Look-ups in named tables: a row name and a column name give one cell, copied from the table.

Table bamek
,mevidu,namem,zifola,duk
zineza,72.366,54.833,61.794,59.501
sabe,28.606,46.522,34.199,94.695
vakoli,26.083,47.982,34.010,98.688
boram,21.917,43.386,28.923,99.191
kesiv,65.307,64.463,65.018,63.999
momimor,61.470,62.156,60.849,68.632
modupop,65.363,63.835,64.985,62.620
gakazul,63.186,61.736,61.620,66.165
ravon,79.744,83.421,85.385,47.269
pana,40.959,53.614,45.445,88.853
seve,25.265,45.574,31.768,99.843

boram, namem -> 43.386
seve, duk -> 99.843
ravon, mevidu -> 79.744
pana, mevidu -> 40.959
kesiv, duk -> 63.999
momimor, namem -> 62.156
zineza, namem -> 54.833
pana, zifola -> 45.445
Which row has the largest zifola? ravon

tig:
         bamavol  vufu  tobes  bopizar   vol   git
vab          439  -648    709      155   477  -474
zesopez     -337  -108   -563     -607   543  -755
sisi         -62   150   -129      146  -520   457
leb         -323  -157   -500     -556   515  -743
bop         -218   211   -276      -47  -527   309
fufa        -441    -3   -634     -547   346  -642

fufa, vol => 346
bop, vufu => 211
fufa, bopizar => -547
zesopez, tobes => -563
leb, tobes => -500
fufa, tobes => -634
leb, vol => 515
zesopez, bamavol => -337
bop, bamavol => -218
fufa, vufu => -3
sisi, bopizar => 146
sisi, bamavol => -62
zesopez, vufu => -108
leb, bopizar => -556
leb, bamavol => -323
bop, bopizar => -47
sisi, vol => -520
fufa, bamavol => -441
vab, vufu => -648

vugo:
,kem,kel,peropo,sezof,gazeguv
pinel,97.408,43.828,41.598,56.047,61.415
guveri,49.700,52.099,58.100,33.508,62.699
namuzat,34.683,49.553,79.088,35.482,57.663
bitovin,56.617,54.189,40.554,50.012,54.037
sasimu,44.232,51.508,35.306,54.372,48.687
vas,54.689,53.379,46.531,50.720,53.297
goz,35.397,56.110,78.615,31.828,59.827
letez,30.766,63.506,20.562,59.095,42.131
lak,39.265,57.205,25.067,55.637,46.584
zon,50.595,58.328,56.345,38.158,60.090
vevoru,66.154,56.159,73.196,93.777,31.824
tola,49.246,53.713,56.705,41.679,57.323

kem of pinel = 97.408
sezof of namuzat = 35.482
kel of sasimu = 51.508
sezof of vevoru = 93.777
kem of vas = 54.689
kel of bitovin = 54.189
kel of tola = 53.713
peropo of vas = 46.531
sezof of guveri = 33.508
gazeguv of guveri = 62.699
kem of namuzat = 34.683
gazeguv of vevoru = 31.824
kem of zon = 50.595
gazeguv of lak = 46.584
peropo of zon = 56.345
kem of guveri = 49.700
peropo of goz = 78.615
peropo of guveri = 58.100
sezof of vas = 50.720
Row with the largest peropo: namuzat

Table pake
,vas,bezafa
pim,56,67
dis,249,190
zuduzig,55,252
nosesa,60,60
peli,247,205
dol,28,239
ran,247,192
repegin,37,67
bok,56,73
fomifu,44,241
disis,84,62
soro,233,187

ran, vas => 247
peli, bezafa => 205
bok, vas => 56
nosesa, vas => 60
repegin, bezafa => 67
fomifu, vas => 44
zuduzig, vas => 55
pim, vas => 56
pim, bezafa => 67
repegin, vas => 37
peli, vas => 247
dis, vas => 249
soro, bezafa => 187
dis, bezafa => 190
zuduzig, bezafa => 252
ran, bezafa => 192
disis, vas => 84
soro, vas => 233
fomifu, bezafa => 241

sifet =
fields: zot, buliz, labu, durome, nitaka, ziguru
keranul: [79, 139, 202, 165, 22, 183]
reludaf: [237, 164, 128, 138, 207, 30]
venafo: [111, 120, 206, 163, 65, 201]
lonunuf: [177, 121, 199, 165, 57, 117]

What is the labu of venafo in sifet?
206
What is the ziguru of lonunuf in sifet?
117
What is the durome of keranul in sifet?
165
What is the labu of reludaf in sifet?
128
What is the zot of reludaf in sifet?
237
What is the durome of reludaf in sifet?
138
What is the nitaka of keranul in sifet?
22
What is the labu of keranul in sifet?
202
What is the labu of lonunuf in sifet?
199
What is the durome of lonunuf in sifet?
165
What is the nitaka of venafo in sifet?
65
What is the ziguru of venafo in sifet?
201
What is the buliz of reludaf in sifet?
164
What is the zot of keranul in sifet?
79
What is the buliz of keranul in sifet?
139
What is the nitaka of reludaf in sifet?
207
What is the ziguru of reludaf in sifet?
30
What is the buliz of venafo in sifet?
120
What is the zot of venafo in sifet?
111

mubevok =
fields: kezes, vadag, vav, fone, bebukop, leguf, velav
siserev: [123, 89, 137, 97, 104, 58, 151]
venola: [80, 50, 168, 53, 63, 137, 58]
zal: [105, 125, 143, 104, 129, 83, 133]
tig: [142, 165, 46, 206, 161, 153, 78]
lurit: [104, 116, 114, 106, 111, 87, 147]
fek: [135, 109, 104, 123, 121, 110, 116]
sem: [124, 87, 122, 90, 133, 38, 167]
nake: [128, 156, 64, 210, 156, 162, 74]
lil: [88, 92, 115, 82, 69, 132, 102]
dag: [128, 147, 71, 160, 147, 139, 99]
nufaka: [102, 142, 83, 131, 111, 93, 131]
kavub: [140, 100, 126, 100, 112, 80, 130]

kezes of sem = 124
velav of zal = 133
vadag of sem = 87
leguf of fek = 110
bebukop of kavub = 112
fone of nufaka = 131
vadag of lil = 92
vadag of zal = 125
velav of tig = 78
vav of dag = 71
leguf of sem = 38
kezes of venola = 80
fone of kavub = 100
bebukop of lurit = 111

dotoraz =
|  | tozuzis | vufegep | kevipov |
|---|---|---|---|
| bobol | 77.1 | 62.8 | 24.1 |
| saf | 6.1 | 12.3 | 54.7 |
| dizigi | 65.7 | 54.9 | 25.8 |
| pag | 70.9 | 9.5 | 62.2 |
| togut | 51.1 | 71.6 | 8.0 |
| vukuva | 42.0 | 9.1 | 60.4 |

What is the tozuzis of dizigi in dotoraz?
65.7
What is the tozuzis of vukuva in dotoraz?
42.0
What is the vufegep of pag in dotoraz?
9.5
What is the vufegep of vukuva in dotoraz?
9.1
What is the vufegep of saf in dotoraz?
12.3
What is the kevipov of togut in dotoraz?
8.0
What is the kevipov of saf in dotoraz?
54.7
What is the vufegep of togut in dotoraz?
71.6
What is the vufegep of dizigi in dotoraz?
54.9
What is the tozuzis of togut in dotoraz?
51.1
What is the kevipov of vukuva in dotoraz?
60.4
What is the tozuzis of bobol in dotoraz?
77.1
What is the tozuzis of saf in dotoraz?
6.1
What is the tozuzis of pag in dotoraz?
70.9
What is the kevipov of pag in dotoraz?
62.2
What is the kevipov of bobol in dotoraz?
24.1
What is the vufegep of bobol in dotoraz?
62.8
What is the kevipov of dizigi in dotoraz?
25.8
Which row has the largest tozuzis? bobol

